In the rows, zero is written as 128.
Named moves (each a turn or a mirror), then the moves between two rows, first move first; the first pair answered
J442:
[ 96 123 149 113 150 165 135 107 119 157 100 144 124 124 111 136 167 115
 120 140 121 177 125 133  96 135 137 127 127 169 124 152 146 113 120]  ->  [119 155 121 149 101 133 108 105 166 151 132 135  96 108 115 136 164 107
 153 176 128 104 138  86 122 130 137 126 121 120 129 142 117 138 155]
[122 141 120 140 112 128  82 146 142 130 138 160 143 124 152 109 139 141
 136 128 147 124 142 117 115 152 153  96 122 132  79 123 124 150 116]  ->  [115 134 128 129 126 135  88 146 130 131 127 162 152 128 150 111 141 144
 126 116 145 144 139 129 106 154 156  97 125 147  75 123 129 144 106]
[185 142 129 123 139 151 159 144 144 123 104 138 147 129 136 113 112 148
  98 103 135 121 163 149 112 142 125 150 141 142 109  96 138 113  91]  ->  [195 156 116 139 117 138 148 145 165 122 119 133 134 120 139 111 109 144
 114 119 137  88 170 127 125 137 124 149 136 120 111  92 125 126 104]
J259:
[127 101  97 111 162 124 134 129 136 109 120 169 132 118 146 118  95 120
 132 125 136 169  88 149 140 175  87 128 132 147 171 144 160 117 130]  ->  [130  96 106 108 168 128 130 140 143 139 107 174 109 118 148 131 123 127
 153 167 113 196 122 115 134 151 110 135 132 156 160 161 141 121 136]
[ 74 120 140 117 135  94 140 102  52 137 135 116 104 158 135 126 117 130
 120 113  91 143  73 137 125 105 119 115 144 117 146 177 169 116 127]  ->  [ 95 125 129 135 113  91 114 123  97 162 137 117  73 139 132 145 154 127
 163 175  79 144 125  76 130  87 146 112 131 107 127 178 136 136 154]
[130 143 134 131 123 101 135 113 115 131 133 143 117 146 143 119 121 141
 131 135 122 104 126 120 133 113 134 140 148 104 144 124 118 123 119]  ->  [132 146 135 131 123 104 135 116 114 133 133 144 118 146 141 118 121 142
 132 135 119 104 126 117 135 113 134 140 147 105 143 126 116 124 122]
J249:
[145 142  90 165 147  88 143 151 155 136 164 159 130 111 137 102 152 114
 184 142 139 164 153 127 137 147 144 127  99 116 154 117 120 124 128]  ->  [138 141  85 165 144  86 138 149 151 130 172 156 133 114 134 100 151 109
 185 142 140 163 143 126 140 151 141 119  96 113 158 118 123 124 131]
[ 96 110 127 106 137 144 113 126 110 106 118 125 135 133  99 130 118 127
 114 123 121 152 117 132 126 146 131 115 118 160 132 139 154 148 132]  ->  [102 130 136 113 131 124 124 112 107 122 119 124 101 146 126 129 108 146
 125 145  98 120 130  99 140 116 132 143 139 133 151 159 144 150 130]
[103  97 190 109 133 107 130 108  99 148 103  92 104 140 126 153 130 132
 146 174  83 181 153 119 141 105 117 149 137 128 118 153 145 115 110]  ->  [ 86  79 176 103 131 113 109 114  95 122 113  87 135 129  99 150 138 108
 135 153 110 198 119 148 130 140 108 116 117 147 106 137 157 118 119]
Then:
Between the rows of a pair lie two moves.
[129 180  90 140  87  50 130  76 152 146 166 137 127 104  96 101  73 114
  98 137 113  99 139 134 121 116 108 128 139  87  92 121 165 151 136]  ->  [126 165  86 135  92  63 122  87 151 135 167 137 153  96  79 103  78 101
  91 118 132 121 126 159 109 140 107 107 127 107  80 107 173 149 138]	J249 then J249
[115 140 145 110 130 139 136 137 115 123 126 126 136 128 131 140 119 120
 101 127 150 115 109 164 122 149 116 116 125 118 140 135 146 143 100]  ->  [109 139 152 104 137 137 142 133 106 135 121 128 124 136 141 140 121 125
 106 141 134 120 112 152 124 132 118 126 135 116 147 149 146 143  97]	J442 then J259
[ 75 122 159 147 169 123 125 158 151 109 156 100 119 157 132 167 125 106
 141 182 122 108 130  48 133 138 134 148  89  84 162 136  85 106 120]  ->  [ 97 114 145 148 172 151 123 182 173  88 157 108 165 141 110 168 121 100
 119 138 159 128 136  91 119 180 133 126  70 110 137  91  92  97 113]	J249 then J259
[131 153 102 131 126 130 127 124 136 137  75 114 140 146 114 150 143  98
 135 120 118 136 106 103 102 120 117 133 125 149  88 104  89 117 135]  ->  [120 157 100 133 124 120 131 108 118 125  85 107 143 157 120 142 128  95
 128 109 118 118  78 111 112 119 106 132 131 136 101 113  98 120 139]	J249 then J259
[130 123 121 137 116 132 116 132 137 111 156 141 134 131 120 126 116 114
 115 111 132 119 123 133 107 157 123 111 101 123 126 108 131 125 124]  ->  [127 113 138 125 134 141 121 137 131 140 139 145 113 135 128 137 138 122
 128 143 107 155 150 110 100 131 143 123 106 138 119 127 121 124 121]	J259 then J259
[ 85 110 105 129  98  97  87 108 123 126 155 110  97 124 108 135 156 100
 146 153 111 130  92 117 126 108 140  86 116 103 128 165 125 172 157]  ->  [ 85  98 108 122 109 110  88 122 124 134 145 117 103 120  99 142 170  98
 145 155 113 162 103 123 116 112 149  81 108 123 112 162 126 168 153]	J442 then J259
[110 127 153 100 146 121 158 103  81 121 114 126 130 155 154 114  93 141
  97  89 108 125  94 151 145 116 114 147 154 127 148 163 156 106 104]  ->  [104 124 150  99 146 125 152 106  80 115 117 125 137 151 146 113  95 136
  98  82 115 131  85 159 144 127 110 138 147 134 148 158 159 107 107]	J249 then J249
[106 135 106  99 134  86  92 109 103 153 190 101 114 145 119 117 163  70
 116 146 132 135  92 122 103 150 143 132  58  93 131 119  89 137 121]  ->  [116 122 108  92 146 105  96 127 110 155 178 110 130 137 109 126 174  75
 106 135 140 164 110 139  93 164 148 128  51 116 113 105  90 130 112]	J249 then J249
[151 122 137 139 139 150 161 168 171 176 119 120 117  93 131 153 175 139
 139 151 120 180 215 110 120 149 159 107 126 140 107 103 129 123 143]  ->  [ 74  94 128 120 145 135 133 135 107 124 149  95 148 108 101 130 158  88
 117 111 136 183  90 160 119 180 119  58 116 141 131 126 172 130 161]	J249 then J442
[137 126 144 122 147 161 146 139 117 140 103 143 149 120 139 134 105 149
  86  76 130 147 146 161 115 143 133 148 117 146 114 108 142  89 104]  ->  [ 90 121 158 115 148 134 131 106  78 160 112 126 104 142 152 132 118 138
 114 131  85 141 115 116 127 100 133 152 130 126 139 166 143 105 127]	J249 then J259
[ 84 118 129 129 146 116 128 116  87 124 136 123 118 137 136 121 116 118
 126 131 125 147  81 132 127 117 117 114 143 129 144 148 143 140 128]  ->  [124 140 125 150 129 115 131 128 129 146 135 130  88 125 154 131 124 139
 146 162 119 116 138  95 138  99 131 137 148 109 139 139 113 143 130]	J249 then J442
[102 142 124 151 103 123 126 126 144 117 144 107 132 141 142 118 118 154
 122 144 130  58 100 132 152 109 134 149 157  95 131 142 132 125 126]  ->  [142 138 122 150 107 149 131 160 181 131 123 122 147 121 133 133 136 168
 120 142 145  93 156 137 135 121 155 150 142 123 100 108 119 118 115]	J249 then J442
[156 138 106 147 127 135 146 115 157 123 114 142 161 101 110 138 125 129
 100  95 144 132 127 145 124 142 123 130 122 140 120  88 143 126 138]  ->  [164 152 104 159 112 119 138 110 174 134 123 140 131  99 120 140 130 133
 124 130 129 101 142 106 138 121 129 139 127 115 127 100 125 135 150]	J259 then J442
[ 94 109 155 120 119 130 113  82 137  91 174 142 161 132 135 167 108 121
 129 122 128  94 164 116 129  88 102  82 119 133 117 146 172 124 109]  ->  [ 98 107 159 117 120 129 109  89 142 104 168 142 149 131 135 173 120 122
 142 143 121 104 178 101 126  78 109  82 116 133 110 150 163 128 111]	J259 then J259
[128 108 136 105 138 137 133 138 129 141 126 136 126 123 120 131 139 130
 136 146 130 162 143 105 109 114 133 109 117 154 122 118 133 116 137]  ->  [130 109 126 110 132 137 128 138 135 126 133 137 143 119 110 129 130 123
 126 127 148 151 131 119 112 135 126 100 112 154 118 102 136 113 138]	J259 then J442
[ 78 118 111 125 122 111  91 106 123 131 143 119 117 119 112 123 126  85
 149 154 125 115  90 129 118 125 114 107 114 120 128 144 115 152 163]  ->  [139 145  99 147 104 121 107 128 175 132 140 133 124 101 121 127 112 109
 143 138 146  78 151 129 125 135 119 130 114 111 116 101  96 145 150]	J249 then J259
[131 133  92 137 130 144 149 142 188 138 108 106 135 123 104 131 109 164
  97  93 161 111 153 109 126 140 126 141  94 133  91  96 118 131 124]  ->  [ 88 124 114 111 156 132 165 107 125 137 103  98 129 153 119 118  90 166
  80  79 138 120  96 127 129 125 110 148 113 131 123 137 142 120 111]	J249 then J259
[111  90 118  86 123 102  90 130 109 102 134 132 148 135  82 122 125  93
 121 155 124 147  49 127 136 120 114 133 125 145 128 161 132 152 185]  ->  [118  94 118  89 119  98  84 132 119 111 134 133 137 132  85 125 132  95
 132 176 115 143  61 106 139 110 120 136 122 137 128 166 126 156 190]	J259 then J442
[190 166  90 132 133 133 149 166 149 106  66 125 124 159 166 109 112 130
  95 102 121 114 106 125 152 129 136 156 157  85  89 114 149 104  86]  ->  [182 170  88 138 126 123 143 156 144 101  77 114 118 161 166 105 109 125
  99 107 117  99  88 119 159 125 131 153 157  72  98 119 151 111  93]	J249 then J249
[132 126 132  93 158 139 144 112 101 146 114 136 122 150 144 149 131 154
 133 125 112 166 155 134 136 157 164 107 143 145 110 134 127 137  96]  ->  [145 145  99 118 124 126 127 112 132 109 146 129 140 133 131 137 111 136
 130 101 149 109 135 145 148 189 144  87 129 122 111 100 126 149 115]	J259 then J259
[156 150 120 134 133 129 131 144 147 127 126 141 141 129 131 141 125 126
 119 108 132 119 124 157 122 143 118 116 105 140 113 115 128 113 114]  ->  [162 158 120 144 124 117 126 143 158 136 127 139 122 126 137 146 130 128
 136 133 122 103 137 132 132 129 123 124 109 121 115 121 114 123 125]	J259 then J442
[152 160 148 136 151 104 102 162 121 143 131  95  33 170 143 144 166 121
 136 185  71 149 116  79 100  96 151 104 141  75 147 159 109 135 111]  ->  [169 145 115 150 132 121  70 196 163 117 146  97  70 140 102 152 183  99
 140 170 113 164 124  96  83 142 154  64 105  93 112 114 107 145 130]	J249 then J442
[141 136 127 105 105 123 166 110 135 135 147  79 131 107 183 143 111 156
 119  69 140  89 146 187 124 114 118 171 154 117 143 141 112 138 115]  ->  [148 137 107 121  91 118 148 124 158 121 161  76 140  91 166 144 119 142
 126  67 156  76 141 189 128 129 116 153 140 114 132 123 108 146 131]	J249 then J442
[ 97 107  99 136 102  99  79 125 140 114 164 110  94 118 116 121 155  96
 180 170 111 110  98  95 135 124 120  92 111 108 131 153 123 148 181]  ->  [ 87 101 147 103 150 112 130 106  86 149 122 120  74 152 152 121 147 131
 160 167  72 152 111 106 125  84 128 138 150 128 149 192 136 122 139]	J442 then J249
[171 154 116 166 114 124 121 135 182 113 120 145 143 137 131 104 123 148
 106  97 128  91 173 133 131 162 112 128 136  93 115  95 113 126 106]  ->  [147 130 129 141 141 142 128 133 146 107 109 145 165 147 122 100 122 143
  84  68 133 134 141 171 117 176 107 118 136 122 111 100 138 116  93]	J249 then J442
[131 118 109  86 185 131 165 129  93  54 124 157 141 139 128 151 126 187
  86 118 172 188 129 158 143 147 150 128 133 156 147 141 112  79 126]  ->  [143 132 119  90 186 125 178 121  97  72 117 159 118 146 146 151 123 203
  93 136 157 174 150 137 150 123 155 150 146 143 157 152 102  77 120]	J249 then J249
[120 123 160  95 162 142 127  98 126 124 105 130 118 121 123 108 111 137
 127 108  91 137 136 139 137 107 164 159 180 126 191 188 139 141 123]  ->  [138 144 137 120 130 123 106  97 158 112 132 121 112 108 118 104 101 127
 146 121 104  81 138 117 156 114 158 152 173  95 194 174 122 154 147]	J442 then J259
